In the rows, 128 means zero.
runs of hidden systems:
run 1, pof (11 x 18):
[[114 118  91 100  82  99  85 153 100 156 142 133 113  76 142  92  82 147]
 [125 182 147 132 126  70  94 157  93 190 149 120 131 123 138 111 143 148]
 [125 213 116 120 115 123 121 163 144 133 158 139 137 115  83 147 152 181]
 [109 127 108 103 121 122 138 140 156 112 181  78 176 108 108 100 134 193]
 [128  85 164 119 164  82 153 138 153 145 180 111 113 114 127 141 156 188]
 [100  87 102 116 137  81 151 116 165 148 120 166 107 100  67 156 149 153]
 [113  79 129 111  79 104 144  95 120 171 154 151 161 124  75  97 134 106]
 [137 120 193 148 125 152 116  91  88 185 148 127 134 119  73 144 123 140]
 [129 115 105 181 124 184 108 122  95 139 108 120 115 117  58 125 153 168]
 [113 105 106 121 106 189 142 120 126 166 122  80 107 143 135  81 185 147]
 [114 147 150 143 180 147 165 102 156 163 117  89 121 161 120 140 190 106]]
run 2, Duzu (11 x 18):
[[121 141 140 133  88 172 114 141 126 124 210 114 162 104 123 111 122  76]
 [152 175 169 155 168 126 104 119 115  98 147  68 104 117 115 195 128 130]
 [117  78  77 157 111 130 112 125 172  85 120 115  78 150 122 161 171 159]
 [ 94 113 140  71  66 115 155 104 130 134 137  93 152 147 170 118 184 137]
 [159 154 171 136 136  91 154  86 113 119  97 141 174 195 100 134 126 129]
 [158  99 110 107 113 161 125 126 137  86  99 178 132 141 109 119  56 170]
 [106  82 140 118 148 162 134 130  73 152 102 100 144  82 173  91 104 153]
 [145 135 149 156 177 130 151 142 105 183  98 166  79 137 128 119 163 101]
 [105 162  67 111 130 172 131 140 190 147 127 161 124 126 105 106 115  73]
 [119 144 147 153 139 153 118 147 126 108 198  94 183 111 147 109 117  76]
 [160 154 158 144 169 107 117 143 133  83 144  99  76 114 132 201 126 120]]
run 3, Lila (11 x 18):
[[ 84 196 108 136 150 116 110 149 120 161  86 149 116  92 123 163 159 147]
 [126 160  76 118  89 121 136 165 121 115 165 109 169 116 107  63 142 114]
 [139 157 179  97 143 128 117 127 173 140 208  92 136 129 128 152 108 161]
 [105 102 116 176 172  79 133 144 145  87 130 131 136  94 101 181 156 165]
 [126  70  91  71  64 105 152 131 128 126 145 134  90  99 110 108 144 134]
 [112 122 158 112 128  97 122  67 145 206 131 121 147 154  87 131 119 134]
 [121 139 134 179 100 161 117 130 103 105 124 195 159 128  75 158 148 143]
 [144 113  99 108 111 198 125 125 103 125 121  79 111  98  97  88 108 177]
 [130  95 154 171 166 136 125 135 147 187 157 112 116 168 144  97 168 159]
 [ 89 144 113 120 138 174 169 146 161 122 112 173 112 109 125 166 193 118]
 [126 104  94 111 134 153 176 104 139 106 142  80 165 116  94  80 124  69]]
run 4, Rupe (11 x 18):
[[127 101  90 187 198 142 142 146 147 103 100 153 139 113  76 124 124 153]
 [ 98  59 109  97 106 171 150 136 150 162 155 135 119 113 160  77 138 112]
 [112 163 166 141 173 109 141 107 117 192 133 110 115 118 120 144 161  70]
 [142 148  91 174 103 174 114 140 138  89 144 152 112 122  67 148 138  81]
 [100 116 124  95  93 172  88  99 126 118 141  55 142 105 157 123  94 119]
 [139 124 170 170 141  89 110 123  90 115 116  89  94 147 161 177 179 137]
 [133 130  75 100  92 140 145 108 154  83  66 148 102 167 102 144 140 140]
 [120 109 149 114 109 116 152  92 123 113 126 100 213 174 150  84 116 123]
 [170 124 208 128 166 127 158 133 114 110 132 176 114 139 141 172 115 139]
 [118  97  69 139 178 136 134 129 145 110  68 164 136  97 101 114  73 127]
 [121  74 128 128 105 130 131 149 107 166 153 139 133 131 184  55 131  90]]
run 5, Goguk (11 x 18):
[[168  92 136 101 119 157 154 161 162 126 177 157  76 144 155 100 125 115]
 [ 75 119 133 136 181 133 100  99 156 144 104 120 141  91 142 164  84  91]
 [138 111 114 164  85 106 140 155  92 105 149 154 108 123 119 122 181  59]
 [145 161 113  72 104 148  92 100 139 145 130  78  82 119 122 137  70 115]
 [108 123 131 211 113  97  75 122 109 110 125 118 165 166 142 141 150 135]
 [145 164 126  73  91 147 154 155 107  84 111 130  90 111 148 154 155 171]
 [130 131 104 135 189  74 126 112 159 127  97  76 157 164 136  95  97 152]
 [131 111 166 120 101 118 149 151 145 124 150 221 135 163 162 141 151 143]
 [125 146 119  89 175 123 163 114 117 109  87 129 152  67 102 135  66 112]
 [160  72 118 172 125  94 117 153 116 155 164 153 120 148 121  65 121 110]
 [ 95 160 138  91 111 176  91 130 130 175 126 160  98  80 137 162  96 139]]
run 6, Duzu (11 x 18):
[[178 104 137 112 139 113 131 148  95 105 110 156  81 112 171 118  74  87]
 [101 126  86 136 144 117  87 130 119 153  74 126  97 109 182 113  97  81]
 [123 165 107 156  99 119 104 173 101 140 133 160 119 137 172  99 157  67]
 [144 232 105 112 134 106 104 167 143 116 138 104 125 138 147 122 110 109]
 [129 140 101 172 155  84  91 178 157  81 157 115 151 142 160 122 115 157]
 [118 131 128  90 123  53 140 171 137 101 144 129 114  93 171 150 144 171]
 [119 114  96 120 139  12 139 121 135 148 109 118 137 129 110 112 132 140]
 [134 117 129 108  77  68 106 134 128 161 151 198 139 134 108 110  93 146]
 [116 166 127 120 116 108  96 127  82 158 118 133 162  76  92 124  79 162]
 [151 125 123 176 137 126  97 163  91 171 150 136 102 103  84 109 132 189]
 [ 93 152 114 109 136 149 118 151 160 197 152 131  96  98 109 133 156 190]]
run 7, Figo (11 x 18):
[[ 85 134 147 171 153 105  85 111 112 193 101 154 113 117 141 163 144 112]
 [131 171  81 118  70 131 142 150  99 122 128 151 111 107  79 117 173  99]
 [141 153 132 106 106 157  96 109 159 126 179  64 153 152 119  98  87 136]
 [126 138 179 192 162 126  93 140 120 105 137 125 137 144 152 183 150 184]
 [120 114  80  90 123 106 178 154 137  82  95 126  97  96 119 140 175 168]
 [123  85 126  92 136  98 161  87 173 162 140 101 155 177 130  78 123 109]
 [122 137 197 148 139 131 134 102 115 137 121 198 154 136 116 181 123 100]
 [146 114  93 123 112 161 145 138  75  89 103 131 126  66  81 113 101 122]
 [141  84 126 125 122 160  95 124 132 186 150  88  95 147 155  71 102 147]
 [ 89 186 135 164 160 144  99 136 139 174 100 155 112 136 146 171 164 133]
 [130 169  75 128 105 142 172 162 131  78 140 121 145 118  97 107 178  98]]
run 8, lisur (11 x 18):
[[149 148 117 105 160  59 151 120 142 187 123 133  81 123  83 120 134 105]
 [109 151 111 147  89 136  80 129 159 173 163 175 157 155 103 100 105 109]
 [107 177 156 130 104 151 100 144  69 125 152 102 166  65 128 146 119 139]
 [158 138 100 154 157 105 119 148 127 101 139  65  87 109  78 140 146 178]
 [ 84  90  91 110 103 136 113 125 200 148 140 127 114 158 141 132 163 185]
 [ 82 138 167 106 125 106 178 105 126 142 131 125 198 126 131 140 178 124]
 [190 136 158 127 134 127 170 116 132 104 169 140 135 148  48 130 117 122]
 [127  61 123 130 122 162  91 105 141 123 127 148 135 117 112 131  53 170]
 [100  75 145 148 129 118 134 120  59 163  89 130 113  81 147 137 163 143]
 [151 159 111 128 137 145 150 110 122 180  98 122  77 153  76 111 169 113]
 [103 141 105 160 120 205 100 119 162 137 142 125 177 170 125  95 118 104]]
run 9, Lila (11 x 18):
[[108 141 127 169 155 113 124 136 184  68 171 117 176 129 111 167 130 116]
 [135  70 128  93  93 110 143 125 120  67 156  95 103  89 132 161 127 145]
 [137  79 128 117 126  49 123  81 136 170 110 109  89 156 107 136 131 140]
 [ 99 126 125 133  65 121 115 105 128 147  92 210 143 167 110 147 146 137]
 [135 160 126 109  99 180 137 108  78 128  91 117 172 116  90  99 101 161]
 [183 126 154 172 165 162 117 155 116 144 158 126 128 162 113  84 116 178]
 [ 97 119 114 133 176 179 131 172 167 138 118 152  94 105 163 146 149 172]
 [ 95 104  96 115 154 118 189 144 132 141 129 105 147  90 143  79 169  78]
 [146 144 153 108 130 124 152 117 171 141 188 146 116 136 106 134 124  44]
 [105 117 124 166 137 144  88  92 147  86 129 114 143 107 105 189  92  87]
 [142  73 135 145  64 125 102 113  66  96 133  85  98 122 143 135 144 120]]
run 10, Leti (11 x 18):
[[114  85 100 151 145 142 133 167 134 137 158 170 169  99 124  66 106 129]
 [144 132 170  75 142 144 146 127 113 195 164 103  88  95 147 107 115 108]
 [115 161 103 177 169 104  94 130 170 183 144 134 105 135  88 140 135  94]
 [ 98 138 109 118  57 175 115 148 141 117 193 136 133 102 119 134 158  99]
 [127 147 146 117 132 100 122  93 111 118 146  23 113 113 111 160 153 127]
 [136 121 119 170 109 100 115 137 152  95 130 155  95 170 100 177 183 172]
 [ 90  96 110  82  78 154 155  92 131  93  98 126 170 116 114 138 136 169]
 [171  95 170 148 149  82 168 105  85 118 113 102 157 172 118  96 140 146]
 [157 119 150 133 145 174 129 124 141 135  95 207 110 156 102 145  92 168]
 [ 95  84 102 150 155 176 134 128 116 150 112 125 179 100 130  70  99 117]
 [163 129 175 130 148 149 149 146  93 179 147 124  84 137 163  98 153  91]]
run 11, Goguk (11 x 18):
[[136 156 121 122 111 107 119 116 121 131  93 138 119 185 178 105 117  49]
 [160 184 150 135 120 141  91 135 119  81 114 153 134 155 160 150  67  91]
 [150 126 108 153 142 113  93 167 105  55 115 125 127 113 172 129  75 137]
 [122 120 102 108 139  79 105 172 132 125 106 134  80 113 206 124 115 151]
 [102 184 106 110 145  57 117 151 147 149  96 162 128 131 162 134 122 106]
 [146 189 124 107 106  71 129 161 125 109 154 167 166 130 127 109  91 104]
 [156 145 143 116 133  84  95 157 115 115 170 132 142  91 122 126  49 163]
 [114 113 108 149 141  74  94 172 110 144 137 153 114  75 122 131 117 192]
 [ 97 164  88  92 115  84 135 163 124 179 124 142 120  85 120 101 152 166]
 [123 198 135 116 134  90 129 141 135 185 162 124 174 134  94  96 134 146]
 [140 165 159 137 126 132 131 150 135 125 197 150 171 112  73 134 123 179]]
run 12, Leti (11 x 18):
[[114 104 109  82 157  99 137 102 171 160  94 103 134 158 152  96  94 173]
 [122 136 169 150 149  92 147 154 127 151 146 206 179 149 147 115 135 119]
 [155 160 129  86 148 161 154 134 126 125 143 147 125  74  85 117  63  94]
 [139  89 115 170 150 110  74 139 142 163 181  87 107 125 132  93  95 124]
 [ 85 146 145 117 102 137 105 149 118 181 144 162  81  87 151 170 169 135]
 [105 178  66 118 121 104 151 121 142 132 122  82 140 112  73 111 166  94]
 [160 142 153 124  76 123 112 123 159  95 194 107 132 192 127 137 151 145]
 [ 98 129 155 136 149 131 118 103 128  90 115 114 154  93 108 203 120 183]
 [150  61  92 143 125  99 173 151 108  93 119 137 117 117  98  95 164 160]
 [136  89 151  66 104 134 144  81 147 174 101 143 112 171 133 115 110 159]
 [112 138 154 184 162 117 128 111 109 162 109 168 199 145 102 113 124 114]]
run 13, Rupe (11 x 18):
[[105 105 150 120 138 203 153 121 124  89 122 105 129 108 179 156 153  88]
 [138 100 118 146 176 122 152 102 129  93  91  84  93 127 135 149 138  56]
 [128  95 112 140  90 135 117  99 150  94 113 148 116 177 149 138 124  41]
 [119 146 158 104  96 119 129  92  85 102  93 130 161 129 163 149  97  59]
 [190 138 144 153 134 113 116 133  74  68  95 132 117 144 140 130  80 104]
 [136 125 103 117 125 140  92 138 135 103  69 148 122 159 192 110  69 139]
 [118 147 131 119 147  89 150 165 104 117  87 146 157 145 206  95 134 120]
 [177 178 122  93 159  98 167 173 149 102 128 163 115 143 144 105 108 101]
 [116 153 104 119 160 101 109 152 186 112 153 153 170 127 149 110  61 103]
 [118 127 139 114 125  73 118 180 121 124 177 157 125  71 174 132 110 115]
 [145 160  88 104 132  57 106 153 128 155 129 128  74  93 111 120  95 128]]
run 14, Figo (11 x 18):
[[126 144  86 125 128 123 147 175 141 121 151  89 102 113 118 109 190 186]
 [104 132 129 103 157 106 156 113 214 139 165  99 143 166 130 132 155 139]
 [108 112 168 148 147 101 165 107 144  85 143 158 177 124 108 183 154 102]
 [151  64 136  96 104 117 165  99  97  86 128 126 116  86  92 142 110 112]
 [127  58 135 129 118 138  98  75 114 182 101 114 101 136 117 113  92 139]
 [ 97 146 129 153  96 169 102 119  90 188  85 172 115 135 118 139 169 142]
 [135 198  99 111 107 195 147 142 112 132 124 104 135 126  95  93 155 131]
 [154 146 145 155 169 188 119 138 170 110 176  88 145 169 137 115 121 147]
 [104 115 143 157 184 144 143 153 161  74 121 125 117 111 170 183 156 140]
 [118  73  89 109 143  92 184 124 142  99 108 100  99 113 144 119 167  81]
 [127  93 142 106 108 102 129  72 153 152 121 136 119 174 139 132 109  47]]
run 15, pof (11 x 18):
[[131 141 109  81  97 117 155 113 171 149 129 136 121 171  84 117 162 191]
 [ 98  97 160 125 146 125 166  91 153 144 135 126 210 144 105 116 143 167]
 [152  71 161 135 163 153 184 125 117 117 145 159 121 101  80 138 144 150]
 [124  57  89 130 149 155 128 102 146 169 109 135  94 103  78 105  95 125]
 [ 98  89 135 166 115 152 117 113 105 202 132 148 124 134 133 100 164  77]
 [126 181 140 139 122 182 129 104 100 156 120 115 105 108  86 151 163  73]
 [138 143  94 172 119 189 103 107 144 101 146  59 138 159  91 115 139 105]
 [111 100 148 138 118 179 117 116 146 103 139  70 102 158 182 152 179 142]
 [126 117 111 128 158 103 166 104 142  85  72  93  95 149 139 166 172 107]
 [146  98 115 108  99 118 156  98 171  88 111 160 130 203 132 124 126  80]
 [122 106 182 116 129 147 127  84 111 105  92 152 169 150 162 152  78  95]]
run 16, lisur (11 x 18):
[[129 125 169 105  68 162 114 107  81 142 123 130 101 132 178 144 131  70]
 [155 179 114 161 158 121 111 107 100  98  65  99 121 156 114 144 104  90]
 [145 118  93 144  77 166  96 161 128  81 119 139 106 176 170 105 140 135]
 [110 156 144  85 155 129 142 130 127 105  83  85 138 136 210 133 119 133]
 [166 136 122 158 169  79 167 165 147  83 128 158 124 171 143 117 155  98]
 [139 130 118  57 113 134 136 145 173 114 136 176 120 135 165 110  62 112]
 [124 120 147 144 162  57 118 143  95 127 122 139 165 100 168 112  83  94]
 [170 163 124 116 115  92 111 170 110 146 140 173  55 109 123 135 120 125]
 [ 98 167  70 114 126 101  80 136 150 164 101 116 142 126 135  91  82 141]
 [118 170 144 155 106 104 105 180  97 144 178 119 144 122 164 115 179 144]
 [135 206 114  88 157 118 140 149 169 109 145 104 118 106  97 157 118 171]]

runs to name:
run 17 (2 x 18):
[[162 115 127 175 127 101 130 124  78  81  80 133  92 136 101 169 156 136]
 [122  96  74  72  71 149 130 112 151 119  93 125 108 160 142  94 115 155]]
 => Figo
run 18 (2 x 18):
[[120 145 126 128 140 145 120 150 141 109 129  95 119 133 135 153 161 238]
 [107 115 114 114 168 102 186 133 171 127 120 110 145 146 125 114 188 182]]
 => Figo
run 19 (2 x 18):
[[109 109  74 139 121 171  92 168 109 144 125  96 116  92 157  70 113 152]
 [121 171 129 123 155 109 131 163 125 183 141  95  90 124 174 108 180 110]]
 => pof
run 20 (2 x 18):
[[126 159 168 111 141 103 111 123 117 198 133 115  62 116 146 168 152 130]
 [ 87 169  59 169 118 105 116 142 146 118 106 145 150 135  94 128 166 100]]
 => Lila
run 21 (2 x 18):
[[164 165  90 126 184 141 152 180 166 113 134 152  95 117 116 102 106  98]
 [ 99 109 103 144 154 127 107 153 178 115 169 126 154 112 178 108  92  79]]
 => Figo
run 22 (2 x 18):
[[149 122 181 148 100 168 111 125 127 117 209 132 117 115 100 172 137 130]
 [111  98  93 162 151 141 102 103 137 119 108  68  85 105  88 166 149 156]]
 => Lila
run 23 (2 x 18):
[[135 146 138 116 100  90 119 128 100  78 168  74 142  84 100 161 122 163]
 [153  88 122 126 113  87  92 111 141 123 137  98  85 154 115 146 112 206]]
 => Rupe
run 24 (2 x 18):
[[151 128 172 125 101 147 151 147 136 153 180 207 115 145 104 134 157 132]
 [102 150 106 112 164 161 127 114 138 114 120  93 161  60  83 141  80 137]]
 => Figo
run 25 (2 x 18):
[[110 101  85 161 180 122 116 151 129 131  93 179 146  92 109 107  80 150]
 [124 100 121 102  98 133 137 161  92 185 154 131  89  85 150  80 157 118]]
 => lisur
run 26 (2 x 18):
[[136 146 103 150  76 152 114 145 100  78  82 181 132 163 138 133 144 141]
 [143 153 125  84 150 145 137 140 101 105  85  82 143 129 184  85  86 153]]
 => Goguk
run 27 (2 x 18):
[[125  94  98 137 127  85 106 163 136  92 163 102 163 104 131  96  94 186]
 [138 115 171  72 123  81 151 149 111 163 139 149  96 101 154 134 132 194]]
 => Leti
run 28 (2 x 18):
[[181 153 168 118 180 114 149 140 105 146 148 132 132  99  74 116  82 163]
 [124  79  91 162 153 139  97 150 150 156 139 169 111 100  93 103  90 177]]
 => lisur
run 29 (2 x 18):
[[134  86 141 184 170 126 151 148  73 142 105 154 157 116 125  83 143 144]
 [145 145 114  90 129 183 144 159 143 169 135 175  63 106 124 107 123 111]]
 => Lila
run 30 (2 x 18):
[[149  61 144 178 118  92 118 113  89 115 100 153 154 167 121 109 127 173]
 [142 132 133  81 105 165 135 135 108 161  84 182  76 129 134 125 125 181]]
 => Lila
run 31 (2 x 18):
[[116 115 112 181 176 157 145 153  92 131  85 136 177 125 140  77 139 145]
 [156 129 134 109 153 194 171 166 126 142 153 125  76 112 144  98 156 122]]
 => lisur
run 32 (2 x 18):
[[120 115 190 111 119 172 155 122  79 162 159 109 137  86 136 131 160 133]
 [149 129 110 173 183 153 136 116 143 150 126  98  85 123  55 138 155 122]]
 => Goguk
run 33 (2 x 18):
[[ 99 120  83  92  41 129 131 108 126 152 125 145 131 123  81 112 161 119]
 [147 162 164 129  92 117 118  86 101 142 144  68 170 174 100 122 142 144]]
 => Leti
run 34 (2 x 18):
[[157 114 127 168 166 130 124 166 142 151 116 162  75 176 163 104 148 122]
 [ 83 168  99  95 139 176 124 140 178 119 107 162 137 107 165 144  98  86]]
 => Goguk
run 35 (2 x 18):
[[ 76 109 113 134 150 118 109 127 166 193 134 137 106 101 102 152 147 183]
 [ 83 134 115 130 101 126 158 123 126 174 154 136 162 101  73 117 192 123]]
 => lisur
run 36 (2 x 18):
[[ 90 151 150  90 134  78 132 100 103 150  98 112 176  99 124 146 114 177]
 [189  99 133 160 130 102 151 157 102 113 149 155 114 151  85  99 144 177]]
 => Rupe
run 37 (2 x 18):
[[127 152 133 126 148 158 124 172 163 101 200 126 126  98 158 128 105  77]
 [106 128 104 132 150  96  87 140 152  98 156  86 101  75 149 167  95 100]]
 => pof
run 38 (2 x 18):
[[144  84 141 164  95 122  70 114  95 108 167  96 106 103 114 157  98 117]
 [106 124 112 130 101 112  88  98 106 137  74 103  75 122 127 184 151 162]]
 => lisur
